Named turns come first, each shown by rows before and after it. Which turns, in which order, take the first row of each pair that follows to the second? Write the first one first, as in the answered first pair.
B (before => after):
[  0  36 -35   9 -18   6   5 -36  -9  20 -24 -11   0  -7  -2  34 -17  -8
  13  24  17 -19] => [ -1  34 -17  11  -3   2   1 -16 -17  10 -55  15  -3   1  11  32 -20   3
   5  34  29  11]
[-28  17 -20  -2  16 -20  17 -13 -17 -16 -10   4  30  23  -9  13  18  42
  -7  -1  36 -15] => [-26  17 -29   4   4 -21  17 -24 -13 -11   2  -6  29  15 -22  13  20  36
  -5  -7  34 -27]
[  2  -1  16   8  10  -2   6  13   6  -6   3   6   5   5  14   2   9  11
  15 -14   2  17] => [  2   0   8  10  -2   6   7   6   4  -1  23 -12   9  -1   7   4   9   9
  11 -25  -3   4]
F (before => after):
[-26  -6  13 -12   1  24  -7   3  -7   8 -10   7  -9  23  16  -4   3  31
  16 -14   9  -6] => [-24  -8  15  -4   0  28   5   3   1   4  -2   4  -2  23  14   2   9  27
  18 -23   5  -2]
[ 20  -2  32  10  30 -19  31  10  33  -9 -13  -2  -1   9   4  26   4  -8
   9 -17 -17  20] => [  8 -21  15 -28  18 -44   8  -2  20 -21 -19   1   0  16   8 -28  10  -5
 -17  -6  -9  -3]
[-18  15   7   4  -8  14 -11   0  -1   1  15   6  10   7  -6  18 -14   3
  18   3  13   7] => [-25  -1   6  -8 -10   2 -13 -12   8  -4  28   0  23   8 -11   1  -5   1
  10  -5   4  -7]
[ 10 -20   8  -6  -3  -5 -12  26  -6  -7  17   1  -8  -4   7 -18 -19  -3
 -17  -8  -2  15] => [ 11 -17   9   9   1  -3 -10  27  -8   2  13   4 -15  -6   7   3 -21  -1
 -14  -6  -1  22]
R (before => after):
[ -9  -7  19 -18   2 -16   9  13  -4 -16 -35  16  -8   6   5 -16   0  20
 -14  19  18  -3] => [ -5  -3  20 -18   3 -16  13  12  -1 -14 -37  19  -7   9   4 -14   6  20
 -12  19  14   2]
[ 1  8 -2  8 17 -3 16  8  2  2  4 -8  9 10 -8 23  4 13  9 -4 -2  8] => [ -6   2  -9   0  11  -6  12   5  -1  -1  12 -18  18  10 -17  12   3  18
   7  -9  -6   0]
[ 10 -25 -16 -19  19  20  19   3   0  12   3 -20 -21  17   2  -6  15  -5
   0  21 -23   4] => [ 11 -28 -17 -19  14  19  16   3  -6   8   4 -22 -21  16   4 -13  12  -6
  -3  19 -15  -4]
[ -4  -2 -15  -5 -19  11 -48   9 -38 -15  -8  -4  -8 -14   1 -16 -26  15
 -10   5  24  -5] => [  6  12   2  18   2  13 -29  22 -30  -4 -36  21 -16 -14  15  20 -26   2
   7  16  19  16]
H (before => after):
[  7  -4 -13 -18  -3  -8 -15 -11   8   0 -16  -5  -2  -6   0 -12   7 -19
  -3   9  -7 -23] => [  9  -6   3 -12  -4   8 -30  12 -11  -8   1  -2  -9 -11   7 -20  -3   1
  -1  -2   4   0]
[-13  16  -6  45  15   2  41 -14   6  26   6 -17 -15   2 -17  34   7   2
  21  -1  -4  -7] => [-33  -6 -19  -8  13 -39  19 -21  -3  -5 -18  -3  -3  26  -7 -31  15  22
 -10  15   8 -26]
[ -8  -2   6   8  19  -5  18 -15  24  -8  -3 -18 -11  -1  10   9  10  16
   9   8  11   2] => [-10  -7   5   2  18 -14   9 -13  18 -13  -8 -14  -6   7  15  -6  14  27
   4  10  13   0]
[-17  -4 -26  -3 -17 -15   5 -22 -19  -8  -8 -16   4   9 -20 -38   0  14
 -28  -1  25 -29] => [-10   4   3  31 -19  30 -11   9 -29 -10  19 -14 -11  -9 -13 -17 -19  25
  -8 -14  34   4]
Pairs:
(2 to 3 turns a pair)
[-21  -9  19  27  14   5  12  12 -21  -6  16   1  42  19 -24   2  22  35
  -1   6   4  38] => [-17   3   5  41   4  12  20  -8  -9   7  27 -17  37  11 -43  21  23  19
   7   3 -10  23] -> R, H
[-14  33   3  42  -7  42 -11  19  -8  13  47 -24  -1 -10 -16  35 -17   6
  21 -34   9  -1] => [-23  41   9  37   2  29 -20  34 -29  -1  -4   9  -5   6   7  28 -28  26
   9  -9  38  19] -> H, H, F
[  8  13 -34 -13 -11  -5  -4 -26  -2  14 -15  -4 -27 -19  -6  -5  -2 -42
   1  33 -16 -33] => [ -5 -17   4 -22  21 -35  33  -8  25 -15 -16   8  19  22   4 -12  27  -7
  -3   5 -23 -10] -> B, F, H
[ -9  -9  10   6  20  -8  35  -4  18  -1 -33   5  25  26  -3  23  19 -20
   4  12 -18   2] => [ -4  -6  27  14  22   7  26  18   8  -6 -35  11  21  22   7  28   9  -2
   6   8  -8  19] -> H, F, H
[-16   4 -32 -18  -7 -27  14 -20   6   4 -22   6   7  19  -3 -10  13   2
 -12  19  -1 -24] => [-14 -13   2 -16  -7   1 -10  15  -7 -17  25  -4  22  17   3 -32  -3  37
  -8 -17   2   6] -> H, F, F
[ -9 -21  10 -13  -1   7 -32  26 -15   2   7  -2  13   1   1 -26 -12   9
  -6  -4   8  -3] => [-17 -20 -10 -28   2 -26 -10   4  -5   8 -21   0  19  13  -2 -23   1  -1
  -9  10   7 -18] -> F, H, H
[ -4  -4 -17 -22 -22 -25  -5 -14  -5  -4 -21  18  -5  -5 -13 -17   6  -7
 -18  15   1 -19] => [  9  13  -7  16 -17  12   6  -5   3  15  -4   9 -16 -21 -21  29  -3 -21
   6   5  -7   1] -> H, H
[  4 -14 -10 -23 -16 -12   0 -12   9  12  27 -18  -9  -9  -9 -26 -10   9
 -14   0 -19  -3] => [ 13  -6  -9  -8 -19   2   1  -7  14  23  34 -26 -11 -14 -15  -7 -11   2
  -2  -1 -23   5] -> H, H
[  4 -15  25   2  -2  20   9   6 -14 -16  28  -5  -2 -19  -2   1 -13  -7
   1 -27 -18  18] => [  4  -3  10 -12 -13  16 -15   2 -34 -11 -10  12 -25 -22  11  -5 -29 -16
  -5   8   6  12] -> H, F, H
[-12 -18 -10 -14   3 -11  11 -12  21  -1   1  -6  30  24  -6 -29  17  -8
  -2 -18  -9 -13] => [  7  20   6  28   6  28  12   2  13  23  -2  -6   2  -1   0  26  -2 -16
  19 -15  -8   9] -> H, F, H
[-12  20   0   9  33  -7  49  -2  20 -12 -29  -9  14  15   9  15   0  33
   8 -24  15  17] => [-10  18   9  10  30   6  27  17  10 -13 -14  -9  10  10  16   7 -13  44
   9 -26  23  29] -> H, F, H
[ 12  -6  -6 -10 -18   5  13 -13  20   6  28  -1  19   1 -10 -23  18 -10
   7 -27 -39  -4] => [ 13  -4   6  -4 -19  25   1   2   9  -1  40   2  13  -4  -6 -24  10   5
  11 -34 -30  12] -> H, H
